In the rows, 128 means zero.
These are runs of 7 systems, one row a step. Runs of the same system follow the same rule from any start.
path 1, q_693 (8 x 22):
[[138 158 107 176 150 153 113 158 144 151 100 119  93 167 145 174 169 131
  168 108 161 169]
 [ 98 144  93 203  96 143  92 134 138 129  83 141 140 129 153 156 173 132
  136 161 133 147]
 [126 157 128 143  89 169 111  98 112  90  80 153 164 101 133 137 165 125
  134 144  73 127]
 [169 157 165 108 101 150 132  98  80 136 113 169 143 127 108 131 143 135
  107 114  92 171]
 [136 134 128 126  94  98 121  97  91 167 147 164 121 113 116 124 102 137
   64 137 142 161]
 [ 95 115 106  82 108 100 110 101 140 119 148 140 123  95 138  98  99 126
   75 136 120  99]
 [129 114 168  69 153 116 131 139 150  91 140 131 127 143 126  86 114 135
  106 101 108  99]
 [151 134 161 144 176 100 140 146 127 119 148 115 101 164 102 123  93 143
  118 104 158 121]]
path 2, q_305:
[[123 146  95 103  99 160 139  40  69  79 113  84 115  62 117 149 109 115
  148 102  81  70]
 [119  79 166  27 115 148 129 142 106 166 142 123  99 176 130 117 196 136
  166  78 119 192]
 [ 91  70 155 207 101  57 127 156 109 164 156 145 159 149 111 100 109 149
   89 195 177 148]
 [103 144  89 117 123 133 133  61 124  61 150  98 145  49  89 132  74 107
  147 159 105  39]
 [151 114 166   5 169 170 147 153 154 129 153 117 112 163 113 120 169 119
  197  74 108 154]
 [147  90 161 209 145  72 151 198 135 201 155 141 150 177 127 118 110 141
  110 168 191 171]
 [120 152  52 188 119 129 141  85 137  99 124  93 154  42 135 151  70  95
  135 175 122  41]
 [152 129 141  23 147 202 145 137 149 105 103 105 124 135 154 128 188 106
  198  68  62 123]]
path 3, q_479, 8 rows:
[[172 145 134  96 176 134 153 154 168 115 126 119 123 129 156 114  98 114
  117  91 111  93]
 [160 124 134 151 163 116 145 171 138 163 120 107  97 167 161 136 122 131
  122  91 156 144]
 [118 133  87 204 126 122 123 136 127 135  99  99 111 125 161 154 125 128
  127 130 149 114]
 [105 140 114 133 117 156 109 107 122  84  86 106 111 124 147 141 159 131
  146 106 100 105]
 [124 124 172 127 118 143 119 123  90 115 112 135 120 164 104 132 170 149
  147 110 116 163]
 [126 136 128 161 101 121 123 100  91 145 144 146 139 115  89 147 124 132
  132 163 145 158]
 [105 136  94  82 103 139 112  94 137 125 142 145 137  84 121 129 127 113
  128 148 116 120]
 [120 103 161  73 126 123 126 145 147 123 139 152 147 143 130  90 143 131
  114 126 107 134]]
path 4, q_658:
[[ 66  76  88 168  73  90 114 101  82 162 132 101 105 113 146 134 130 137
  107 149 160 131]
 [ 53 111 108  99  99 141  94  90 137  58 125 119 141  98 108 117 152 126
  154 155 101  84]
 [129 120 206  82 149 137 129 126 111  82 149 138 134 170  61 109 151 149
  165 113 113 143]
 [148 124 141 149 145  94 149 128 104 178 188 131 115 138  71 144  87 132
  138 148 191 161]
 [110 138  48 102 136 136 120 126 186 155 160 125 127  79 136 149 110  91
  154 162 156 112]
 [133 123 147  87 156 156 127 181 202 102 112 145 167 147 155 100 162 115
  151 129  92 115]
 [193 140 190 196 160 116 167 163 111 128 112 135 156 160 120 120 102 140
  113 121 123 129]
 [170 166  72 163 125 139 148  93  94 168 120 101  97  87 147 176  95 111
  123 108 141 126]]
path 5, q_535:
[[159 138 143  98 165 142 138 157 130 173 154 123  86 176 106 157 150 130
  177  91 171 191]
 [104 115  75 208 112 108 114 161 153 182 126 131 136 126 156 152 135 121
  128 178 178 151]
 [129 164  94 154 126 168 120 125 171  74  79 128 164  88 162 135 137 105
  140 146  79  72]
 [183 152 192  96 137 171 142 135 102 114  95 146 135 164 122 128 167 138
  144  78  79 163]
 [150 120 134 174  93  98 138 113  61 201 137 142 113 136 121 146 117 143
   89 133 162 187]
 [ 85 131  49 117  85 121 103  83 139 129 124 127 124  60 163 130 107 108
   91 153 122  91]
 [105 110 169  48 129 147 111 139 159  66 109 143 143 146 143  80 164 134
  121 104  69 105]
 [154 110 214 161 146  86 149 143  81 126 151 137 129 179  81 105 101 162
  104 120 147 150]]
path 6, q_140 (8 x 22):
[[162 144 191 178 164 107 153 141 122  98 158 146 170 145  55 117  86 139
  138 164 141 118]
 [160 186  74 117 158 147 132 113 161 157 170 142 122  89  90 173  94  98
  165 152 165 140]
 [113 128  88  93 128 156 105 178 207 160 112 154 142 135 180 128 180 106
  144 141 125 155]
 [145 123 161 205 118 120 136 168 137 112  72 147 182 142 173 100 134 137
   85 149  92 109]
 [196 188 125 168 142 143 156  90  81 119 105 113 109 102 124 159  83 125
  108  92 112 109]
 [139 139  97  68 121 145 117 116 113 186 135 127  62 142 145 160 155 126
  134  76 151 188]
 [ 58  71 126 142  72  92  92 138 118 145 112 143 131 146 163 100 169 148
   84 151 133 150]
 [106 130 148 152 115 117 123  82  97  44 108 111 144 101 112 107  98 140
  100 132  86  57]]
path 7, q_479:
[[ 93 118  96 138  90 186 108 142 155 119  80 128 166 119 164 146 215 110
  193 156  93 138]
 [161 131 190 148  95 170 148 133  95 108  84 158 201 133 118 118 177 131
  155 147  62 149]
 [199 154 147 124  95 150 168  85  56 176 135 152 157  92 101 148 114 115
  125 130 101 168]
 [126  99  81  67  72 123 140  95 101 207 147 135 126  80 163 128 125 108
   97 129 123 153]
 [ 88  50 138  97  90  92 135 138 127 134 127 120 156 115 174  68 127 129
   80 140  98  95]
 [148  96 184 133 149  96 170 122  96  85 140  95 145 128 109  88  74 138
  108 113 103  66]
 [157 122 125 100 168 116 164 112 101 144 174  74  76 129  99 148  81 123
  157  84 162 115]
 [ 79  79  78 121 137 112 123 154 155 166 156  80  93 139 144 143 141 118
  172 131 183 130]]
path 8, q_133 (8 x 22):
[[142 139  69 164 111 169 154 110 127 135 109  93 160  69 144 168 130  91
  190 156 108  96]
 [154 102 131  97 106 182 161 146 123 154  94 111 163 122 170 133 186 103
  185 114  76 140]
 [156  84 164 184  86 122 170 144  74 171 106 124 181 128 150 115 141 129
  122 151 104 146]
 [140 117  93 138  77 130 157  69  66 149 125 103 145  60 139 140 100 110
  116 139 101 101]
 [132  77 124  35 102 145 158 113 103 161 139  97 122 108 159 112 146 111
  146  92  92 128]
 [125  43 173 128 115  85 169 158  99 162 152 103 154 147 137  84 117 134
  117 138 131 124]
 [122 101 110 153 125 101 163  93  93 121 160  79 136  83 105 129  68 117
  138 149 139  70]
 [133 102 104  55 148 155 160 123 134 139 159  74 111 109 125 140 129 102
  200 100 126 106]]
path 9, q_140:
[[159 186 102  96  95 141 104 107 143 169 127 211 147  92 136 133 124 114
   67 149 114 176]
 [137 151 117  83 106 121 105 125 158 134 104 182 134 108 184  95 123 123
   36 114  90 129]
 [152 138 155 115 142  92 126 132 127 115 109 143 106 141 166  91  87 146
   30  82 110 107]
 [131 142 122 128 157  84 118 114 114 130 144 113  59 144 133 124  76 148
   65  79 166 117]
 [ 71 121  95 118 146  98  86 125 147 117 142 104  55 152 134 133 124 146
  110 101 177 122]
 [ 63 115 138 152 144 110  83 143 153  68 118 117 102 169 119 117 149 154
  132 129 149 108]
 [115 159 162 172 161 128 108 127 132  59 126 131 126 156  71 136 126 149
  153 136 139 114]
 [138 184 131 137 155 148 106 124 143 114 145 158 120 140  69 161 135 131
  166 141 155 161]]
path 10, q_693, 8 rows:
[[116 113 151 158 114 128 131  97  70  78  90  84 106 137 137 126 133 148
  122  88  99  93]
 [105 114 149 110 112 131 121  90  64 120 133 102  84 150  95 143 152 150
  151  91 135 151]
 [ 71  94 137 125 101 102 103 113 105 132 159 134 119 143  86 123 145 146
  139 156 160 156]
 [ 89 114 132 115 121 121 118 113 142  92 161 138 163 107  80 114 120 124
  152 179 129 103]
 [156 142 149  81 157 148 148 132 151 117 162 141 155 118  83 125 117 113
  171 138 118 123]
 [169 142 128 126 156 123 148 159 154 178 158 147 135 136 116 136 109 116
  138 140 158 158]
 [132 132  79 154 133 119 131 150 171 158 129 128 139 105 165 136 108 107
  118 154 146 113]
 [139 129 112 119 133 152 137 146 161 117  94 117 143 115 179 121 141 111
  131 114  91  99]]
path 11, q_658, 8 rows:
[[119  73 138 114 167  63 158 159 156 139 189  98 129 130 119  87  58 126
  104 142 167  80]
 [127 128  94 122 191 124 149 140 179  89 148  66 107 112 133 130  78 108
  163 113 144  47]
 [143 119 137 123 189 153 145 181 165 117 114  78  98 178 151 140 155 126
  194  79 137 118]
 [138 117 131 229 145 125 144 178 127 154 105  98 130 167 142 156 147 134
  167 140 163 146]
 [130 165  77 200 109 169 123 111 123 125  93 118 146  95 135 179 149 110
  174 158 123 125]
 [141 146 135 103  94 187 120 120 116 132  92 155 151 126 137 145 196 121
  163 123  80 171]
 [147 110 173 150  82 120 141 129  81 169 123 170 172 135 119 114 145 137
  101 156 114 178]
 [136 136 106 124  86 118 139  74  92 141 145 144 155  62 114 127  87 115
   93 159 112 111]]
path 12, q_133:
[[131 143 142  78 133 146 129 103 123 114 161 143 137 116  72 132 129 122
  164 137 123 138]
 [152 129 142 102 140 125 138 152 152 162 163 162 150 135 104 124 125 119
  138 151 142 162]
 [142 142 111 146 136 117 134 144 166 138 139 152 160 105 133 121  97 113
  108 165 133 113]
 [157 157 116 114 150 147 139 132 159 108 111 126 136 109 151 127 113 112
  124 112 103  96]
 [166 134 146 139 149 136 144 156 130 143 104 120 117 155 157 130 135 130
  124  93 121 139]
 [126 126 110 185 116 112 125 133 113 149 108 118 113 132 155 139 123 134
  105 128 144 132]
 [ 95 126  99 125 107 137 109 103 120 108 107 110 110 111 150 134 142 128
  128 117 114 109]
 [111 106 161 102 119 136 122 127 109 110 118 123 121 154 123 115 161 141
  138 107 111 138]]
path 13, q_305:
[[ 98 144 124 140 111 138  87 132 135 142 134 167 125 151  96 150 175 139
  150 158 156 190]
 [112 165 123 151 108 132  97 114 149 108 132 184 169 106  94 130 130 127
  116 188 126 139]
 [160 183 136  81 137 152 120 109 152 106 136 177 146 105 101 126 117 118
  116 132 100 132]
 [172 156 137  91 145 122 128 147 151 167 141 170 119 138 138 120 114 125
   88 110 136 165]
 [134 141  97 149 131  98 118 140 157 151 122 145 120 115 170 119  94 125
   62 133 143 117]
 [119 142 109 117 137 131 112 121 152  88  97 118 111 117 169 117 120 127
   95  97 102  85]
 [133 134 159 125 150 127 117 141 120 106 102 121  89 174 141 122 144 150
  112  75 123 137]
 [110 137 120 181 126 104 107 121 105 132 121 122  86 151 122 148 122 149
  107 120 166 146]]
path 14, q_535, 8 rows:
[[ 88 116 142 148 124  85  97 142 153 106 137 159 139 140 120  97 113 144
   78 161 144 118]
 [137 171 138 126 166 122 118 113 149  69 137 135 119 123  94 121  86 132
  113 121 127  88]
 [141 156 136  89 167 135 114 136 145 132 148 134  81 162 106 144 133 135
  142  91 158 158]
 [103 129 106 173 135 106 100 158 156 154 131 142 111 155 136 141 138 135
  120 149 178 157]
 [118 169  98 177 138 140 104 130 168  85  98 136 140 112 139 141 123 123
  125 150 121  96]
 [159 174 154 113 146 168 117 127 132  97 100 148 120 149 119 141 155 134
  143  95 103 144]
 [143 144 141 158 113 121 116 127  95 168 122 157 111 154 120 145 142 144
  106 124 151 191]
 [106 153  78 155  96 120  97 100 133 133 116 149 127  90 145 139 117 123
   86 154 135 124]]

Which system made each run below?
path 15, 2 rows:
[[193 167 133 171 159 160 173 110  88 127 126  87 120 119  95 177 104 117
  190 106 131 121]
 [122 124  70 113 103 146 122 125 118 210 136 120  92 124 149 173 164 113
  161 121 166 190]]
 : q_693
path 16 (2 x 22):
[[185 188 135 150 181 160 149 157 175 130 157 158 168 125  67 161 114 105
  196 170 149 145]
 [165 174  83 143 134 164 128 169 192 187 124 174 165 113 148 160 151  94
  156 171 140 174]]
 : q_140
path 17:
[[146 122 172 138 113 123 131 135  99 125  95 143 134 153 149 108 143 147
   89 103  99 142]
 [143 140 132 142 113 107 132  89  77 138 137 130 107 115 110 135  93 139
   88 117 136 133]]
 : q_140
path 18:
[[101 143  74 148  72 144 123  45  78 101 121 110 141  47 110 155 111 112
  138 159 104  88]
 [108 103 156   4 103 169 120 101 112 114 135 133 123 133 115 112 187 127
  166  92  81 153]]
 : q_658
path 19:
[[174 134 151  96 165 160 161 165 163 131 135 128 158 138 123 126 140 110
  178 121 108 130]
 [174 133 134 194 139 124 160 167 133 170 121 133 161 134 141 139 116 119
  133 150 142 142]]
 : q_133
path 20:
[[151 131 207  55 168 142 145 119 109  87 171 135 128 158  41 114 125 139
  176 103 117 138]
 [148 124 117 128 148 108 147 149 138 208 200 144 128 134  77 151 103 115
  161 167 202 183]]
 : q_479
path 21, 2 rows:
[[115 136  77  90  92 150 103 120 132 191 125 149  98 121 158 155 173 117
  132 121 144 190]
 [ 85 100 138 139  88 112  99 154 160 126 112 176 181 130 151  89 160 133
   92 182 109 138]]
 : q_658
path 22, 2 rows:
[[126  88 134  49 126 122 149 110  96 165 173 102  93 130 113 125 124 124
  147  95 143 146]
 [ 83  56 120 140 116  88 139 154 135 160 164 105 141 132 127 109 121 127
  139 168 165 121]]
 : q_479
path 23:
[[ 86 137 117  83 154 100  82 131 166 116 164 145  74 155 108 119 119 143
  104 116 175 140]
 [ 86 138 131 156 159  97  85 159 187  92 140 153 123 160 110 113 119 143
  107 160 166 120]]
 : q_479
path 24, 2 rows:
[[126  48 100  44 120 134 172 157 150 185 149  82 141 107 188 105 141  95
  161 114 110 109]
 [130  31 154 159 121  96 188 171 112 155 127  71 169 132 171  89 115 120
  136 139 115  86]]
 : q_140
path 25 (2 x 22):
[[168 175 100 126 116 120 132 108 149 144 136 181 166  67 136 118  73 106
   62 163 109 113]
 [170 156 114  52 138 134 135 124 158 141 123 152 119 101 175 106 101 111
   70  88  93 114]]
 : q_693
path 26 (2 x 22):
[[ 76 104  82 105 100 142  94 158 193 142 108 145 151 119 181 117 181 111
  136 160 117 132]
 [150 129 194 174 134 130 140 159 138  74  90 152 192 147 131  91 135 138
  112 147  79 102]]
 : q_535
path 27, 2 rows:
[[ 98 115  92  71  74 120 103 110 145 178 157 185 154  88 132 114 138 112
   95 176 131 164]
 [125 113 159  68 121 114 129 131 162  91 137 166 180 107 132  66 108 123
   78 148  80  88]]
 : q_133
path 28:
[[102 144  63 116  93 151  99 108 139 170 132 142 115 102 137 165 161 111
  150 151 150 167]
 [102 118 145 107 103 142 101 149 168 115 115 179 181 131 136 100 173 125
  123 169  97 143]]
 : q_658
path 29 (2 x 22):
[[107 103 187 124 162  76 111 174 157 122 167 157 125 188  94  87 116 157
   97 142 170 147]
 [138 176 105 184 174 100 122 130 166 105 157 138 129 111  90 139  57 122
  113 164 172  92]]
 : q_479
path 30, 2 rows:
[[155 127 134 207 168  89 154 158 116 160 143  98  98 161 122 147  86 139
  125 120 188 133]
 [ 98 152  44 160 135 142 108 109 151 115 115  84  90  96 152 170 120 113
  154 126 151  91]]
 : q_479
path 31:
[[105 120  62 162 104 138 129 125 154 132 110 108 158  75 168 140 126 100
  141 169 118  88]
 [143 115 149  96 122 173 149 130 127  91  89 105 155 123 155 118 164 116
  166 101  62 101]]
 : q_133
path 32 (2 x 22):
[[111 154 108 127 158 160 101 140 164  81  88 101  89 152 155 147 162 130
  160  86 119 107]
 [127 150 159 177 138 146 103 153 123 111  89 141 114 184 124 147 179 152
  145 112 132 170]]
 : q_693
path 33 (2 x 22):
[[154 221  82 158 130 189  90 120 150 129  77 162 108 127 144 190 173 119
  150 116 125 174]
 [139 184 119 156  92 160  84 136 143 147  72 201 142 141 161 146 188 135
   94 137 108 196]]
 : q_305
path 34, 2 rows:
[[127 153  87 113 149 113 106 137 159 166 146 139  79 137 142 147 112 126
  103 110 175 153]
 [ 90 137  91 145 135 119  90 155 191 111 108 140 124 132 168 120 136 126
  102 143 137 110]]
 : q_305
path 35, 2 rows:
[[121 117 152 174 126 120 133 150 143 106 126 141 179 131 111 113 129 129
  139 176 121 114]
 [164 171 122 138 134 158 144 100 114 110 124 129 142  96 102 152 111 115
  152 131 109 114]]
 : q_133
path 36, 2 rows:
[[124 111 167 124 160  77 130 152 152 110 167 142 136 149 100  86  80 142
   87 144 150 108]
 [139 150 105 123 178 111 139 120 153 106 161  99  99 111 110 135  67 116
  132 115 156  80]]
 : q_305
path 37 (2 x 22):
[[130 130  91 137 120 139 149 105 128 135 154 112 157  77 102 151 105 102
  172 173 133 104]
 [129 109 117  51 130 162 141 138 160 135 135 119 143 113 145 119 157 103
  171 121 100 121]]
 : q_479
